Turns, then the turns between two rows, first turn first; the first pair answered:
Z430:
[-19  -6   2 -28 -24 -18  18 -21  -3   7 -15  21  10  13  -8   4  26   8
 -13  -8  -5  -3   6  15 -15   8  -7 -28  10   9   7  17  10 -22 -10 -26
   9 -12  -2  -6   7  13   9] => [-24 -14   6 -22 -11 -10  10 -17  -2   2 -21  22   8  17  -5  10  20   9
  -8 -16  -4   0  -4   5  -8  16   3 -30  15  15  10   9  12 -27 -19 -24
   6 -14  -5  -3   7  21   7]
[ -3  -9  -2  -7   0   2  11   4 -15   0 -10  20 -10  15 -14   6   3 -10
   0  14  10  18  -4  -5 -19  10  14   1  10  10 -11 -24  -1   9  -1 -13
  11 -12  -9  26 -13  15 -11] => [  0  -6  -5  -6  -1   0  15   5  -7  -4 -11  15  -5  16 -17   1   4 -11
  -4  22  14  21   0  -2 -16  11  10   7   5   6 -13 -23  -5  13   1 -14
  11 -11  -9  29 -13  13  -6]
[  0   4 -14 -14 -15   1   1  24   6   4  16 -28  12 -12   1 -10  26 -18
  -4   7 -24   7  19  11 -10  -5 -16  16 -17   2   7  16   8   3  24   6
   2  10   5  12   2 -28 -11] => [-16  -4  -8 -13 -10  10 -11  22 -13  10  10 -15   5  -9  14  -1  23 -25
   6 -11 -36   2   2   3 -10 -11  -3   1  -2  15  14   9  19  -4  15   9
   2  11   0   6  -1 -20 -27]
[  0 -29 -11  18  16   1 -21   2  -9  23  19   5 -25   6  -1 -29  17 -27
  -2  -9  26 -16 -13 -21  -5 -16  16  -7  -9  26  10 -27  32   5   4 -32
   8  15   0  21 -31 -23 -23] => [  7 -35 -11  27  27   3 -21  10   4  11  15  -3 -22  11  -6 -25  10 -18
  -4   0  37  -4  -8 -29   6  -2  19   3 -15  23   8 -32  24   6  -4 -37
   3  16  -2  26 -26 -14  -9]
Z17:
[-22 -49  -2 -13 -31  27 -11 -22 -25   1  15  -3 -11   1  23   1  12 -14
  10 -22   0 -19 -28   5  31 -47  -4   6   0  -2  34 -49 -15 -19   9  13
  -5  -1  17  -7 -32 -12 -26] => [-12 -53  -4  -8 -19  42   3  -1 -10 -16  21   6 -11  14   3   5  13   0
   3  -1  18   8 -24 -13  48 -12   4  12   8  -7  29 -63 -24 -35 -15  15
  -1  -7  13  16 -32   5  -7]
[  9  -1  -2  -3   5  -7   0 -10  -7  -6   2  -2  -1   0  -2   1   1   0
   2  -9  14  -1   9   7  -4   2  -3   2  -8  -7   4  -8  -2  13   6  -9
   5   4   7   3  -1 -11  -1] => [  7  -2  -5  -5   3  -5   5 -10  -8  -6   3   2  -3   0  -7   0   2  -1
   0  -5  15   4  10   7  -4   7  -3   1  -5  -7   1  -8  -4   9   4  -8
   5   3   6   5  -2  -8  -1]
[-29 -12  13   6  13  32 -11  21 -22  18   3  22   1  12  19  13   7 -14
  13 -24 -23  -6 -32 -26   7   3  26 -23  38  30  15   1  21 -22 -21  25
  -2  -8  -6  -4  -2   8 -22] => [-29 -13  13   9  21  35 -14  24 -17  15   2  20   5  13  19  13   4  -9
  13 -26 -19  -3 -29 -29  15   8  28 -22  37  29  15   0  19 -22 -27  24
  -5  -8  -6  -4  -1  12 -16]
Z53:
[ -9  15   3   1   4  11  -1  26  15   8  13  -4  16  10  -9  -6   8   4
  -5   8  -8  25   4 -13  22  13  -2   3  15  14   7  12   5  -8 -16  15
  -3   4   2   3  -2   7  10] => [-11  11   8   3   7  14 -12  21  11  13  14  -6  17   6   0  -8   9   3
  -1  -8 -14   9  -2 -14  25   6  -2  -6  15  17  12  21  12  -5 -16  15
  -8  10   2  -5   1   2   7]
[-39  -9 -27  11 -11  11 -35  27 -18   6 -11  -8   6   7  52  -1  -9  -2
   4   6 -27  28 -22 -32   1 -35 -12  -1   4  20  15  20  25  -8  40   0
   2   5 -17  -7   4   9 -17] => [-39  -3 -33   5 -24   2 -25  23 -21   9 -10  -5   2   1  44  -5  -7  -5
  -3  14 -25  28 -18 -23 -11 -41 -14   0   0  14  13  18  23  -6  52  -3
   8   3 -16  -5   2   4 -24]
[-17 -10  20 -18   7   5   2  12 -25  18  20  23 -12  -4   7 -14   6 -23
  -1  -5 -30   3  -9 -13   0   2   5 -16  17  15   0 -27   5 -11 -20  -3
   6   1  10  12 -13  12 -16] => [-14  -7  18 -20   0   2   2   9 -25  19  23  25 -16  -4   5 -17  10 -26
  -3  -3 -28   3  -9 -10  -4   0   5 -16  14  14  -4 -26   4 -11 -17  -4
   5   1  11  12 -14   9 -19]
Pairs:
Between the rows of a pair lie 2 to 4 turns.
[-38  -3 -19   4   1   0 -10  19  -7  14   1  -1 -13 -16  -9   2  -5  10
 -13  23 -19  10  30   0   7  -8  14 -12  -7   7  -9  -8   8 -19   5  29
  -1  -4 -20   7   9   2 -36] => [-34   1 -18   2  -3  -3  -5  16  -8  13   1  -5 -13 -21 -14  -3  -2  10
 -15  27 -20   9  33   7   7 -10  10 -12 -10   3 -11  -5   5 -19   8  29
  -1  -5 -20   5   8   1 -34] -> Z430 then Z430 then Z430 then Z430
[ -1  -1   0 -12 -28 -21  21 -14  -4  12  -9 -10 -20 -22  -8   3  -8  -8
  -7   8 -22  22  -4   6 -12   1 -12  35 -24 -20   2 -11   6  26  31 -12
   0   7 -11 -19 -21 -11   8] => [-10  -8   0 -14 -25 -12  25  -8 -19  14 -15   4 -32 -13  -5  10  -8 -11
  -7   9 -25  30 -14  -5 -15   2  -1  34 -10 -16   5 -21  11  16  24  -7
   4   1 -15 -11 -24   1  -4] -> Z430 then Z53
[-25   3 -13   9 -13   8  11  32 -28  10  -4  12 -11   1 -11  -1  10 -11
   3  22 -15  28  -5 -32 -15 -14   8  23  11   7   6  -2   1 -22   7  10
   8   3 -13   2  -7  22 -20] => [-13   0 -11  18  -1   9   7  40 -10  -3  -5   2  -2   5 -16  -1   7   0
   2  35  -1  37   7 -41   2   1   8  32   1   0   4  -4  -6 -20   0   5
   5   4 -14   8  -2  25   3] -> Z53 then Z430
[ 13   8   8  -1  -2 -14  -1 -36  22   5  12 -19  10 -21   2   2  -7   6
   3 -23  -8 -34  11  34  -1 -13 -21 -10 -20 -18 -16  11  -5  17   6  -3
  -2  10   9 -16  -1 -16  18] => [-15 -15  16   4  17  10 -15 -25 -15  12  -4   7  -8  -4  18  19 -17  -3
  18 -42 -18 -24 -25   3   2  -6  14 -24   9  10  -4 -13  12  -3 -19   2
  -7   4   2  -8  -1  11 -15] -> Z53 then Z430 then Z430
[-32   8   3   4  -7 -17 -35   4  -3   5 -19  -4  29 -20  32  -1 -12 -24
   7   6 -15 -23   8 -10   3 -38 -33  -2   6  21  -2  21  14   3  11   6
  -3  19   2 -33   9 -18 -16] => [-20  -4   5  19  21  -5 -43  20  20 -19 -30 -14  36  -8  24  11 -25  -3
   7  20   6   0  12 -37  30  -8 -22  12  -3  13  -1   6   3   1 -12   0
 -12  20  -5 -18  15   1  11] -> Z430 then Z430
[ -3  -8 -10  -6 -14  -6 -15  -1   9 -14  -5 -21  22 -27  26  -8   8 -16
  -4 -15   7 -16   8   9   3 -30 -11   1 -16   6 -11  -4  22  25  36 -23
  -2   5  13   6   6  -8  -5] => [  4  -5 -17 -15 -16  -2  13  23  20 -25   0  -9  16 -15  -2 -10  10  -6
 -16  21  23  17  17   3   2  -5 -10  17 -10  -4 -22 -20   7  11  26 -21
   9  -7   7  28   1   5   5] -> Z53 then Z17
[-18 -10  -6   9   2  -9 -27  24 -20  -5 -11  18 -11  28  -1   4   2   3
 -11   1  -4  40 -11 -38  -1  -7  17  -3  23  21  10 -11  16  -8   6  15
   1  -9 -12  25 -19  25 -12] => [ -9  16 -15 -11 -32 -31  -6  12 -15   7   6  12  -5   9 -14 -16  19  -4
 -25  13  -8  29   9  -1 -25 -31 -11   0  12   3   2  12  10   2  38  15
  13  -8  -3  17 -24  -1 -13] -> Z430 then Z430 then Z430
[-12 -10   0   3   2 -18 -33 -26   0  -1 -28 -23  -1 -12  32   5 -28   0
  12 -36  -8 -36  15  -1  -8 -20   8   0 -29   2  10 -11  13  22  20 -16
 -20   5   4 -14   2  -5  -8] => [-20 -11  -4  -4  -3 -15 -25 -24 -17   3 -32  -8 -12 -10  31   9 -29  -6
  11 -30 -11 -27   3  -4 -20 -22  16   1 -23   4   9 -22  16  16  22 -14
 -15   2  -1  -9  -2   0 -26] -> Z53 then Z430
[ 11  12  -3 -14 -17 -11   1 -15   9   6  -5 -26  10 -22  11 -12  13  -8
   2  13 -11 -11  23   5 -19 -31 -20  -5 -22   2   2  16   2   4  10 -10
  -3   4   3 -13  11 -32   8] => [  0 -16   4   4  22  15 -13  12   0 -12 -27 -13   0   5  15  12 -10   3
  14  15   1  16   1 -39   8   5  17  -1  -6  18   9 -16  -1 -18 -29  -9
 -11   0 -10   7  13   7  11] -> Z53 then Z430 then Z430 then Z430
[-26 -10  15  -8 -17  15  16   8 -18   4  16  24  -1   6  29  14  10 -26
  19 -41 -29   9 -36  -3  -1   2  24 -39  26  23  20   1  17 -21 -28  20
  -6  18   7 -11  -7  29 -32] => [-19   2  -5 -25 -43  -2  60  19 -13   0  21  35 -12   9  -7   3  15 -28
  -1  10 -13  39 -17  12 -27   8  13 -16  19   0   2  -9  -3 -23  -9  11
  15   5   6  10 -19  32 -32] -> Z53 then Z53 then Z53
[-18  21  -2 -26 -13   8 -14   4 -21   6  19  19   5  -2  -4 -15  22  -6
  -6 -16 -21  -1 -17   4   1 -10   6  -1  20  16  12  18  16 -20   7  12
 -11  -3 -18 -16  -4  -4 -17] => [-15  21 -10 -32 -20   1   7  18 -16  -2  18  21   0   3 -21 -16  24  -4
 -15  13 -11  23  -9   1  -3   2   3  15  17   6   6   8   3 -25   8   9
  -2  -7 -23  -3  -8   2 -14] -> Z53 then Z53
[  9 -25   7  18  43 -29 -43 -20  36 -21 -20 -21  -4   4  12  29 -39  15
  11 -10  40 -19  -9 -28  28  10   2  15 -31 -26 -27  -6  -7  25 -12 -31
 -15  -6   4   1  24  20  28] => [  8 -12   7   7  25 -41 -42 -41  34 -10 -12 -27   3 -12  19  18 -33   8
   7 -22  27 -43  -2   0  12 -16 -16   8 -39 -32 -28  12  -4  40   9 -33
 -13  -2  11 -13  21  -5  21] -> Z53 then Z430
[-15 -13  12  21  31   4   0  40  24   5  31 -18  -7   1 -17  22  32  19
  -4  14   8  40   4 -26  44  23  12  -2  12  -7  -8  24  -3 -13 -10  18
   5   8   4   0   0  10  36] => [-41  -7  12   5   7   4  -3  18 -16  35  38   1 -20 -10   2  17  43  -8
   0 -18 -24  10 -16  -9  17 -14  12 -28  31  13  -1  34  18 -18   8  27
  10   4   8 -15  -7  -6  -5] -> Z430 then Z430 then Z430
[-30  -5  -7   3 -15 -14  -9  -4 -24  10 -30 -13 -18  -5  31  -1 -15   4
  11   2 -14  -2 -23  -2 -21 -33  -3  20  -7   3  11  16  22 -17  29  16
   2   9  -9 -23   7 -10  -9] => [-29   3 -14 -11 -26  -5  21  13 -29   6 -15  16 -24   3   5  -1  -2   5
   0  23  -9  24 -23   0 -25 -15   5  19  15   5   3   3  14 -37  19  28
  16  -4 -11  -2  -5   3 -16] -> Z17 then Z430 then Z430 then Z430
[ -3  -7  17 -30 -27 -17  18  12  16  11   8  16  23   0  -3 -21  -5   3
  -3  18  -4  29  73  34 -10   7 -33  -8 -32 -21   0  -1  -1  24   8  40
 -10   1  16   7 -51 -36  -1] => [  3 -13  18 -26 -20 -12  17  19  24   4   7  15  26   0  -7 -20  -7   9
  -3  23   3  37  75  27   1  18 -28  -4 -35 -21  -2  -4  -5  25  -4  41
 -13   3  15  12 -49 -29   8] -> Z17 then Z17 then Z17
[ 12  13  -1  -9 -29  17   3   1   7 -17  28  15 -14  -4 -23 -21  30   8
  -9  10   2 -31 -11  18   2   3 -20 -27  26  20   2   7  -2  -4  14   3
 -18   2 -10   3 -15   7  -5] => [  8  -1   4   2  -9  30  -7  13   7 -27  19  17 -15   3 -15  -9  19  12
  -3   6   6 -22 -23  -5  19  20  -4 -26  31  25   5  -8  -1 -10  -8   2
 -26   4 -14  11 -11  24  -1] -> Z430 then Z430
[  5  18   9  13   2  31  -9  28  27  -9  25  -7  19   3  -9  -6  20   0
  17  -3 -24   8  11 -25  25  19  11 -24  26  29  27  29   8 -19 -28  13
  -4   3 -13 -23  18 -13  28] => [ -7  33  -7  -5 -39   6  16  10   1  11  31   4   3 -14 -14 -20  30 -24
   7   6 -36  -1  14   6 -21 -17  -7 -21  22  23  20  33  13 -12  12  11
  11  -1  -7 -31   7 -34  -7] -> Z17 then Z53
